Named moves (each a turn or a mirror), then the moves between two rows, first move first; the first pair answered:
falet (before |-> after):
[-22  11   4  13  -9  -5 -14  -2 -10 -13  10 -22   8 -26  -7  10  -5 -12
 -12  14   1] |-> [ -7  -8 -30  14   5   0 -18  -2 -18  -6  24  10   3 -15  -4  -6   1 -20
   2   0 -13]
[ 22  -2 -36 -12  -6  11  -4   0  21 -17  -9 -15  -6   6 -16 -26 -48 -15
 -33   0  -2] |-> [ 18   1 -27 -12 -10  10  -3  -2  24 -18 -11 -22  -4   4 -15 -24 -48 -13
 -37   5   1]
[ -3 -20  -3 -27  11  -6   2  -6 -13  38  -5  51   9  39   4   7   3   6
  -7 -45 -27] |-> [-29  13  50 -27 -13 -15   9  -6  -1  27 -28  -4  17  19  -2  34  -7  17
 -30 -22   0]
dokap (before |-> after):
[  5   6  16  31  -4 -20  -8 -11   3 -20   0 -13  13 -28 -19  24 -14  11
  11   3 -12] |-> [  4   7  15  32  -2 -19  -8  -8   2 -21   0 -13  13 -28 -17  24 -14  10
  12   1 -14]
[-21  13 -10  29   1   5  14  -8  -5   2 -16   4 -14 -11   9  12 -23  20
 -14   4   2] |-> [-22  12 -10  27  -4   3  14 -12  -2   1 -15   5 -15 -13   5  10 -22  19
 -16   6   3]
[ 4  2 19 -1  2 -2 11 -8 -6 -7 -4  3 -1  1  2 11 20  8 15  4 -7] |-> [  3   1  18  -2  -2  -2  11 -12  -5  -7  -5   3  -2   1   1  11  19   7
  12   5  -7]
[ -4   2  -4 -29  18  11  32   1 -27  -5  -2  -9   9   2   8   3   6  20
  26  -2  -6] |-> [ -8  -6  -5 -41  -6   2  34 -23 -14  -6  -8  -5   6  -3  -3  -2   6  17
  18   3   2]
Seso (before |-> after):
[ 11 -10   7 -12  -5  -1  14   7  14   5  -1   7 -19  34   3  -3  22  14
  17  -8  -2] |-> [ 13 -16   4 -12 -10   3  17  -4  14   1  -7   7 -16  26   1 -11  20  10
  22  -6  -9]
[ -5  -2 -18   8   0   5 -21   8  21   2  18   0  -3   2  -8  -6 -27 -12
 -41   2  20] |-> [ -3  -1 -12   2  -4   4 -15   6  25   3  10  -4  -7   8  -8  -5 -25  -8
 -44   3  25]
[-35  17  11  33  -3 -22 -27   3 -18 -11   8   2  27 -25  -5   9   0 -11
  24  -5 -18] |-> [-40  26  22  29   3 -28 -28  16 -16  -6  15   1  22 -12  -4  19   0  -2
  13  -4  -5]
[  7  -5 -29  18  17  18 -19  15   6   7  13   4  -9   0  -1 -22 -12  -7
 -11   0 -13] |-> [  4   3 -21  16  20  14 -18  27  10  11  17   4 -12  11   1 -14 -11  -1
 -18   0  -3]
ture (before |-> after):
[-18  11  35   6   6  -1  19  18 -37  -3 -19  -7  10  -3  -7  23  11  10
  19   3 -12] |-> [-26  16  26  17   8  -5   5  21 -39  -5  -2  -6  13 -13 -12  26   5   2
  14   7 -11]
[ -6   9  33 -10  -1 -18  13   9 -20   0   7  -7   8   0   6  16  26  20
  23   0  -1] |-> [ -7  13  32   0   4  -7  12  12 -23  -4   0 -22  14 -11   8  14  16  17
  23   4  -7]
[ -6  -5 -29  20 -10  13 -16 -15   9 -14  -7  -6   9 -33   1 -24 -31 -24
   3  10 -23] |-> [-11 -11 -36   5 -17 -17 -26 -21  12  -7  27  29  -2 -11 -13 -10 -10 -22
   0   6  -6]

(two moves a pair)
[  6  -5 -27   2 -11  17  -3 -17   8  14 -23  -5 -15  -7 -11 -17 -10 -15
  -8  -1   9] |-> [  1  -2 -29  11 -10  17  -8 -15   4  11 -17 -10 -10 -19 -12 -13 -13 -21
  -6   1   7]  falet then Seso
[ -2  -6  24 -15 -11   1  21  -4  -2  -5 -31   5 -13  16   8   0  24  10
  29   5  -7] |-> [  0 -10  12  -2  -3   8  16  -5 -14  -8 -28   7  -6   3  11  -6  20   3
  42   2 -22]  Seso then dokap
[ 16 -13 -23 -19 -15  -3  14 -19  22   0 -20  36 -15  34  -7  -9  11   1
   1 -15  10] |-> [ -7  11  14 -13 -37  -6  17 -24  28 -13 -37  -9  -4   5 -12  10   2   4
 -12   6  21]  Seso then falet
[  3   5   7   4   2  10   1  11   3 -10 -25 -31   4  -2  13   5 -14   6
  -6  -1  -1] |-> [ 16 -19 -27  -3   4  10  -3  -1   6  -6 -14   5  -3   8   9 -16  -8  -4
   5 -12 -11]  dokap then falet
[ -9  -2  40  -8 -12  -9  21  13   5 -28 -16  -5   6  10  -4   8  16 -17
 -10  12   6] |-> [  7 -27   4  -6  -4   0  19   2  -4 -26  -8  25   4  10  -4 -16  20 -30
  10   0 -16]  Seso then falet
[ -4 -26 -19  -8 -19 -10 -16 -23   5  -3  15  36  -4 -10 -10   0   1 -13
  12  -2 -20] |-> [ -6 -14 -21   5   6  -9 -26   6  -9   1  33  36  -2  -2  -2  12   0  -9
  11  -5 -21]  Seso then dokap
[  4 -23   4 -29 -22 -31   1 -27   2  15  23  53  -9  36   0   4  36  -1
  33  -7  13] |-> [  5 -28  -2 -25 -23 -30  -2 -33  -1  12  22  55  -6  28  -2  -1  34  -7
  38  -7   6]  Seso then Seso
[ 17  -7 -17   0   8  27  22 -27 -10   7 -26  -1  15   1  -9 -14 -27 -25
  21   0   0] |-> [ 13  -9 -28   4   4  19  12 -33  -9   4 -11   8  16  -7 -18 -13 -28 -32
  17   3   1]  Seso then dokap
[ 22  -6 -15  -7 -17   7  -4   6  35   2 -32   1 -19   3  -3 -28  -8 -24
   8  -2   2] |-> [ 26  -3 -25  11   8  14 -13  23  18   2 -18   1 -12  -3   4 -25 -11 -28
  19  -8 -13]  Seso then dokap
[ 12 -20 -22  14  11   0  -1 -17 -33  -2   8  34  11 -12   1 -17  16 -11
  41 -11 -36] |-> [  3 -15 -28  16  11 -15 -15 -11 -30   0  32  44   9 -10  -8  -7  15 -14
  28  -9 -25]  dokap then Seso
[-13  10  25 -12  -9  16  44  14   2  -3 -28 -14  -9 -23   4  -9  -5  15
  29   8  19] |-> [-34  17   6   9 -15   8  18  12   3 -13  -2 -15  -1 -51 -10  -4 -21  -5
  11  20  21]  ture then dokap
[  7  -6 -14 -12   0  -7  -1  -4  16   9  13  22 -10  25   1  -8   5   6
 -12  -6  10] |-> [ 17  -4  -4  -9   8  13  13   0  12   7 -18   1  -6  20  15 -17  -1  11
  -4  -7  -1]  ture then dokap
[-14  15  15  26 -17   0  -7 -23  -6 -21 -12 -32  22 -53  -4   0  -8 -17
   7  19 -12] |-> [  6 -15 -31  24  -2   5 -13 -30 -13 -13   7  15  13 -37  -3 -26   1 -29
  26  -1 -30]  falet then dokap
[-14  18   7  18  13  -9 -10  24 -22  -4  30   2   8  -3   6  24  -2   4
   8   3  -1] |-> [-11  19  18   5  11 -10  -1  27 -13   2  21   1   1  17   8  27   1  14
   0   1  11]  falet then Seso
[ 14 -23 -11 -14 -17   4  10 -21   8   4 -13  18 -12   4   0 -19   8  -1
  13  -3  -2] |-> [ -8   1  19  -5 -31  -1   6 -18   9  -7 -19 -20  -1 -20  -5   2  -3   1
  -1  15   8]  Seso then falet
[ -2   3   3   9  34  20   2 -12  -9  26  -2  41  12  26  -4 -16  -4   9
  -6   2 -18] |-> [-19  11  28  -4  -2   7   7 -36  12  17 -19  16  11  13 -20  -6  -8  11
 -24  20   4]  dokap then falet
[ 22   4   3 -17 -18  -4  10 -18 -10   2  -8  -9 -18   8  -7   9  18   4
   9 -13  18] |-> [ 26   8  -1  -7   4   5   7   0 -22   7  -2  -7 -16  13   4  11  17   7
  17 -21   7]  falet then dokap
[ 20   6 -18 -45  -2 -11 -12 -13   9   3  -6  14  -6  14   4  -8  18  13
  -4 -20  -3] |-> [  7  26   7 -29  -7   1  -9  -7  12  -8 -29 -33   6 -14   7  -3  -3  14
 -14  -4  -2]  falet then ture
[-25  15  -2  11  -4  -7 -16  11  -3  -5  29  -8  19 -25 -23  14 -10  -7
 -19  28  25] |-> [-10  -1 -33  14  16  -1 -21  18 -14   2  45  22  16 -13 -17   0  -4 -13
  -3  13   9]  dokap then falet
[-10   2  12  15 -23   5   5 -17  23 -13 -35 -43  12 -34  -4 -16  -8  -1
 -25  15  10] |-> [-24  14 -12  36  10 -19 -31  22   1  -5  38  -8  15 -22  -5  12   2  -6
 -30   9  16]  dokap then ture
[-13  23  14   8   9   9 -11  13  -3   5   7 -21   4  -1  -3  17  -4   7
 -13   6  -3] |-> [-15  12  16 -12 -17  -3  -6 -12  12   5   2 -11  -5   5 -16  13   4   6
 -19   8   9]  dokap then ture
